Small tables with named rows and columns. After each table, cells are looked up by row and column.

Table gamos
fields: vitulaz, bug, sopa
reb: [1.74, 5.43, 5.36]
tof: [2.19, 5.60, 4.98]
daredul: [6.37, 4.04, 4.79]
moz: [4.02, 2.06, 2.58]
neketif: [3.48, 3.86, 3.17]
bif: [3.83, 4.26, 3.87]
sulor: [5.57, 2.93, 2.50]
bigupi: [3.76, 7.90, 7.50]
bufopi: [3.17, 8.18, 7.81]
sukide: [3.92, 0.91, 1.22]
zanun: [3.36, 3.83, 3.31]

reb, sopa -> 5.36
reb, bug -> 5.43
neketif, bug -> 3.86
neketif, vitulaz -> 3.48
bigupi, bug -> 7.90
moz, vitulaz -> 4.02
bif, bug -> 4.26
bufopi, bug -> 8.18
neketif, sopa -> 3.17
bif, vitulaz -> 3.83
moz, sopa -> 2.58
moz, bug -> 2.06
tof, vitulaz -> 2.19
Which row has the largest vitulaz? daredul

Table tudapid
           buz  vifez  kuzazar  rumip    kol    sib    kug  mipagal  fodunu
gar      40751  45925    54772  52939  38289  62527  62585    42339   53901
katidi   42629  50500    65545  52489  47159  56221  53191    51374   66107
luf      70543  34563    46813  29528  64101  51305  51922    38086   50620
kodatid  35503  64608    54813  62925  45739  38793  36528    65493   52528
lidin    46664  56456    69029  51741  57358  44828  38997    61644   70253
tesor    30161  61206    46073  66036  34162  46035  47320    57393   42341
zav      67854  45697    55701  34776  71392  39852  36099    53129   59239
dutuso   54976  32606    45309  39604  43735  67203  70438    28639   46652
sukug    48966  32053    44599  43545  36336  73347  77322    24750   44835

What is the mipagal of dutuso in tudapid?
28639
What is the fodunu of lidin in tudapid?
70253
What is the kug of lidin in tudapid?
38997
What is the kug of kodatid in tudapid?
36528
What is the rumip of zav in tudapid?
34776
What is the kol of kodatid in tudapid?
45739
What is the rumip of katidi in tudapid?
52489
What is the rumip of luf in tudapid?
29528
What is the kuzazar of zav in tudapid?
55701
Row with the largest rumip: tesor

lel:
fields: tikipar, nifufa, dubalef, guka, rif, notel, zomu, saso, zome
fekin: [0.596, 1.109, 7.126, 4.164, 8.121, 2.099, 1.583, 2.136, 7.698]
madifit: [1.779, 2.380, 3.685, 6.965, 5.032, 7.241, 3.162, 5.322, 9.251]
suz: [8.181, 7.778, 2.933, 5.359, 2.125, 6.969, 7.372, 6.972, 2.534]
kogofev: [3.881, 3.965, 6.949, 3.725, 6.754, 1.802, 3.596, 3.193, 4.849]
modede: [4.858, 4.515, 4.381, 3.106, 4.588, 4.848, 5.288, 3.782, 2.331]

zomu of suz = 7.372
tikipar of modede = 4.858
tikipar of fekin = 0.596
zome of kogofev = 4.849
nifufa of kogofev = 3.965
nifufa of fekin = 1.109
saso of suz = 6.972
nifufa of modede = 4.515
zome of madifit = 9.251
saso of kogofev = 3.193
saso of fekin = 2.136
guka of modede = 3.106
zome of suz = 2.534
rif of modede = 4.588
zome of modede = 2.331
zomu of kogofev = 3.596
saso of madifit = 5.322

fituz:
fields: tes, dumarud, pog, fosobe, begim, fusemi, belafig
vedi: [-0.1, 0.7, -0.2, -0.4, 0.0, 0.1, -0.2]
ribino: [0.0, 0.4, 0.0, -0.1, 0.0, 0.1, -0.1]
pevip: [0.0, 0.4, 0.0, -0.1, 0.1, 0.1, 0.0]
muko: [0.2, 0.1, 0.2, 0.3, 0.2, 0.2, 0.3]
dazuk: [-0.3, 1.0, -0.3, -0.7, -0.2, 0.1, -0.6]
kuz: [-0.1, 0.4, 0.0, -0.2, 0.0, 0.1, -0.2]

What is the begim of muko in fituz?
0.2
What is the tes of pevip in fituz?
0.0
What is the pog of ribino in fituz?
0.0
What is the dumarud of muko in fituz?
0.1
What is the dumarud of dazuk in fituz?
1.0
What is the fusemi of vedi in fituz?
0.1
What is the fosobe of dazuk in fituz?
-0.7
What is the fosobe of vedi in fituz?
-0.4
What is the tes of dazuk in fituz?
-0.3
What is the dumarud of pevip in fituz?
0.4
What is the fosobe of pevip in fituz?
-0.1
What is the fosobe of ribino in fituz?
-0.1
What is the begim of kuz in fituz?
0.0
What is the fusemi of kuz in fituz?
0.1
What is the tes of kuz in fituz?
-0.1
What is the fusemi of pevip in fituz?
0.1

zevemev =
|  | vod | rifo | tafaseg | kegil | gadof | kadate | limalud | saz |
|---|---|---|---|---|---|---|---|---|
| nemi | 204 | 221 | 170 | 155 | 81 | 70 | 19 | 1 |
| tivez | 118 | 58 | 144 | 74 | 192 | 113 | 201 | 141 |
| tas | 229 | 141 | 4 | 30 | 219 | 223 | 91 | 22 |
| negi | 42 | 19 | 139 | 86 | 154 | 157 | 206 | 217 |
| kagaf | 222 | 185 | 175 | 63 | 169 | 57 | 30 | 31 |
| tikobom | 92 | 193 | 66 | 184 | 96 | 210 | 66 | 163 |
| kivubo | 62 | 200 | 64 | 179 | 59 | 194 | 64 | 190 |
| dabuvo | 166 | 58 | 158 | 56 | 197 | 92 | 196 | 99 |

vod of dabuvo is 166
rifo of tas is 141
limalud of dabuvo is 196
gadof of tas is 219
kadate of kagaf is 57
tafaseg of kagaf is 175
vod of tivez is 118
kadate of negi is 157
saz of nemi is 1
kadate of kivubo is 194
tafaseg of tikobom is 66
rifo of tikobom is 193
saz of tikobom is 163
kegil of nemi is 155
Row with the largest vod: tas

Table sozig
,romal,nages,kugomi,razet,lom,gopu,tifa,fomaki,teg
lof,195,161,185,219,138,139,228,79,234
refi,108,75,76,187,127,85,201,127,206
marebad,53,190,69,53,213,184,162,153,94
fera,226,159,188,238,44,138,141,48,142
dit,206,239,157,180,176,74,243,224,47
vopi,145,77,70,213,113,165,99,56,147
fenimup,107,97,240,188,167,130,70,198,61

What is the gopu of fera in sozig? 138
What is the tifa of lof in sozig? 228
What is the romal of marebad in sozig? 53
What is the romal of fenimup in sozig? 107
What is the gopu of vopi in sozig? 165
What is the fomaki of marebad in sozig? 153
What is the razet of lof in sozig? 219
What is the kugomi of fera in sozig? 188
What is the kugomi of dit in sozig? 157
What is the gopu of marebad in sozig? 184
What is the lom of refi in sozig? 127
What is the tifa of refi in sozig? 201

rep
|  | kisiluz | murusun | som |
|---|---|---|---|
| ropogu | 99 | 114 | 220 |
| kipek | 157 | 145 | 95 |
| lazetut | 190 | 191 | 47 |
| pez | 106 | 137 | 137 |

What is the kisiluz of ropogu in rep?
99
What is the som of pez in rep?
137
What is the som of kipek in rep?
95
What is the som of ropogu in rep?
220
What is the murusun of lazetut in rep?
191
What is the kisiluz of pez in rep?
106
What is the murusun of kipek in rep?
145
What is the kisiluz of kipek in rep?
157
What is the murusun of pez in rep?
137
What is the som of lazetut in rep?
47
What is the kisiluz of lazetut in rep?
190
What is the murusun of ropogu in rep?
114
Row with the largest murusun: lazetut

